Each named move below is a turn or a mirror, shown by a few rows before and after it. Which moves, in which order, take the first row of each later pair to the second? The first pair is answered.
Z_781:
[ -4   7  24   5  31  -7 -23  -8 -32  28   5 -16  13  -6 -42 -25 -19 -10
   2  39 -19  -8 -29   2 -32   1 -38  -8   5 -18   0   3] |-> [ 12   8  34 -10  51 -35 -11  -1 -30  22  23   5  -6  -2 -35 -17  -9  -5
   5  28 -37 -28 -23  -8 -16  -1 -15  -7   1  -5   1  10]
[-20  11   2  -3  -6  -2 -19 -20  -1   7  33   5 -22 -17   5  -7 -13  -4
 -11 -20  39   1  38 -10   2 -12  19   2  -4 -18 -11 -29] |-> [-22  19   1  -4  -8  -2 -17 -20  -4   5  34   0 -14 -14   3 -13  -6  -1
  -6 -19  38   4  37 -17   2 -10  16  -1   2 -22  -5 -30]
[-17  -5 -11 -18  14  18   6   3 -16 -10   7 -33   9 -29  -1 -40  -9  -2
   9  27  43  10 -20   9  -4   8   4  -1   6 -30   6  27] |-> [ -5  -2   0 -30  39 -17  19   3  -9 -14  19 -12 -15 -24 -11 -29  -3   2
  11  13  23 -17 -16   0  11  10  35   7   0 -17  11  38]
[ -1  -2  24  12  19  -8  16  10   9   3   1  17 -16 -20  21   0  -4   9
  12 -23  -5   5   1  14  23 -10  23  -5 -12   7 -13  -7] |-> [-19 -11   6  25  -1  21   0   7  12   8 -23  -9   6 -26  13  -5 -12   3
  14 -14  10  23  -5  25  -5  -3 -15  -9  -8  -6 -11 -11]
Z_673:
[-10  -3   7  14 -16  31  -9  26 -16  17 -28 -15  11  -8   9  -1   8 -10
  -2  24   2   7   4   6  -3  11 -19 -15  -6 -12   6   2] |-> [-14  -5   5  12 -16  29  -9  26 -16  19 -30 -17  12 -12  12   2   3  -9
  -3  20   3  12   3  11  -9  17 -22 -10  -4 -11  13  -3]
[-20   4   4   8  -5  20   6   9  -1  20 -10 -27  -3  -8  -3   0   3 -18
   4 -12 -10  -6   9   7  -2  -4 -26   4   4   9  17  -9] |-> [-23  10   2   7  -9  23  -3   8  -1  22 -10 -27  -6  -7   1  -1  -2 -19
   5 -15 -13   0  11  11   2   1 -16   0   6   5  18  -9]
[ 10  11  25  -2  21 -11 -10  23 -17   7  13   8  10  -1   9  21  19   4
   2   1  -6  -6  -3  15  -9   0  -6 -19  -2  13  10 -14] |-> [ 11   7  16   1  21 -13  -7  23 -16   7   9  17  15  -6   3  25  10   2
   5   6 -11  -7 -11  20  -6   3 -14 -16 -10  15   9  -2]
[  7  13  -8 -24  -9  -6 -21  -4 -15 -17  23  13   5  17  -5  23  15   2
  -3  19   7 -21   9 -33  -1   2   4  12  15   6   7 -13] |-> [  9  -2 -14 -28  -9  -7  -6   2 -24 -11  10  14  21  26  -8  21   7   1
   0  30   1 -19 -11 -25  -7   3  -2  19  23  13   1   9]
Z_706:
[ 13  -7   4   0  17 -24  22  30   8   8   2  23 -18  22 -13  34  13   0
 -15   5  -3 -15  -3 -10  22  12  17   1 -17  -8  -8   4] |-> [ 10 -12   2   7  11 -16  25  21  23  17   8  22 -24  22  -7  20  13  -6
 -11 -11 -13  -9  -2   2  26  11  25   5 -20 -12  -5  -2]
[-15  -2 -28   1 -25  23   5 -29  17   3  22  -5  19  14  -4 -34 -25   3
  10 -14  34  19   1  -1   4  -1  12  33   6 -10  12  37] |-> [ -3  -6 -14 -20 -20   6 -11 -16  -8  -8  16  -3  31  13 -12   0 -13  18
   9  29  49   3   5 -17  -7   6  -8  26  25  -5   5  45]
[  1   5  45  24  20  -1  -2  21   2 -14 -10  25 -29   2   3   9  14  -4
 -12 -13 -14   0   1  15 -16  -2   9 -29 -23 -29  11 -26] |-> [  9  -3  43  13  24 -15  -9  26  -7 -13 -10  32 -26   9  -4  23  23   2
 -10   7  -9  -3  -1   9 -19   7   2 -31 -19 -20  10 -20]
[-35 -11 -28   8 -30  27 -21   4 -11 -32   3 -14  28   1   2  -1   5  -5
 -15  15  -2   4   2  -3 -51   0 -37  -4  31   8  -9   0] |-> [-49  -9 -33  19 -32  35  -7  -7   8 -22   8 -16  17   3   8 -20   6 -14
 -16 -16 -12  16   1  11 -43  -6 -25   0  17  -1  -8  -6]
Z_445:
[  0  -3  14 -10  15   7  -5   5   2  -6   7  21 -13 -17   8  -4   5  -1
   3 -15  -4 -16  26 -10 -10 -16  12 -12  -6  -1  11 -20] |-> [  4  -4   8 -25  12  -5 -10   6  -5 -13   8  33   2 -17  -2   6  -1  18
   3   3   6 -14  26 -20   2  -8   8  -4   9   1   5 -14]
[  2  -4   1  11  -9   6 -23   6  -9 -17 -15  13  18 -24   4  21  -5  17
   1  20  52   9  -9   5  -4  11 -16  -8  19 -11  -8 -11] |-> [  0   4  17  34   9  13 -24   8   5   8 -18  -7  -8 -21  24   3   7 -17
   5 -18  15  12  -2  19   4   2  -2 -16 -19 -10   6 -45]
[-11   5  21   6  -3  33 -22 -15 -16  -8  -1  -4 -21  10  18 -17   6 -19
  -9  -4   9  11  18 -13  -5 -19  -9 -17  -7   4  32 -17] |-> [-10  -4  11 -13  -8  20 -30 -19 -24 -21   4   5  -8  18  -2  -1   1  -6
  -5  16  24  -3  17 -27  -9 -12 -14  -6  15   8  31   2]
[ -3 -13  21   3  10 -18  20   2  16   7  -9  13  13 -40  10  -8   5  10
  -5   7 -10   1 -11  11   4  -1  -1  -7   6   3 -15 -10] |-> [  1  -2  26   3  15 -25  15  -8   4   5   5   8  -3 -23   8  -9  29  -2
   1  -2 -26 -13  -3  -7   2  -5   6 -11  -6   4   0 -21]
Then:
(2 to 3 moves a pair)
[  3  -8  -9  -8  -5 -37  -7 -25 -26 -24  18   3 -12   7   1   8  29   4
   0  -9 -11 -42  -6 -14  18  23  -2   9   2  21  11   2] |-> [-26 -14 -31   3 -29  -8  -8 -36 -11 -27   1   2  18   0   4 -17  -3  10
  -4   2  26 -16 -19  -2  16  25 -19  16  16   7   1  18] | Z_706 then Z_445 then Z_781
[ 10  -2   6  -9   4 -17  12   1   5 -35  14  32 -10 -12  -5  19 -17  34
 -13  12  16  -6   4  -5  20   0  24  24  13  29 -14  23] |-> [  2   6  14  24  13   5  11   3  19  -6  11   2 -36 -18   9 -13  -5   0
 -11 -36 -17   4   6  17  13 -15  30  10 -29  19   8 -19] | Z_781 then Z_445 then Z_781
[ -4   7   1  -3   5  -2 -11  -7   4   6  16  -2 -30  12   3 -17   7  -9
  14 -29 -13  -6  15   3  15  -3  35  -1 -20   0  11 -16] |-> [-13   3   4   9  14  10  -2  -1  20  10   1  -3 -20  -6  11 -21  -2 -10
  10 -32  -4   9   6  16  17  -1  23  -4 -21  -2  -2 -15] | Z_445 then Z_445 then Z_445
[ 11  -3 -11 -10 -25  18   8 -11  -2 -13   7  -4  21  25 -12  13   0  11
   6  27  13 -19   4 -20  -8  -6 -20  14  34  -9  -3  30] |-> [ 23  -3  17  -4  -5  18  -3  10 -25   6   6 -21  -2  26  -2  27  29 -13
   9  18 -14 -39   6 -12 -13 -10 -21 -13  11  -2  12   2] | Z_445 then Z_445 then Z_706
[ 18   6  15 -10  17 -20   5   6  -1  -4   2  15  -4  -7   7  22  -1  11
   1   3   0 -23  -7  11  11   5   5  -5  -6  12 -12   3] |-> [ 10   5   6 -13  13 -18   8  -7  13 -11   3  25   1 -12   4  17  -8  15
  -3   1  12 -15  -5   8  12   6   9   6   2  10 -12  14] | Z_706 then Z_445 then Z_445
[ 11 -19   4   8   3   6 -16  25 -12  -3 -18  11  20 -24   6  25 -14  25
  -1  30  35   2 -12  18  -8  32 -26 -17  16   5 -19  -4] |-> [  1 -15  23  26   7  22 -13  27  -1  13 -22   0   5 -31  25  12  -8  10
   1  -1   6   4 -17  40  -7  23 -17 -29 -11   7 -22 -24] | Z_781 then Z_445 then Z_781
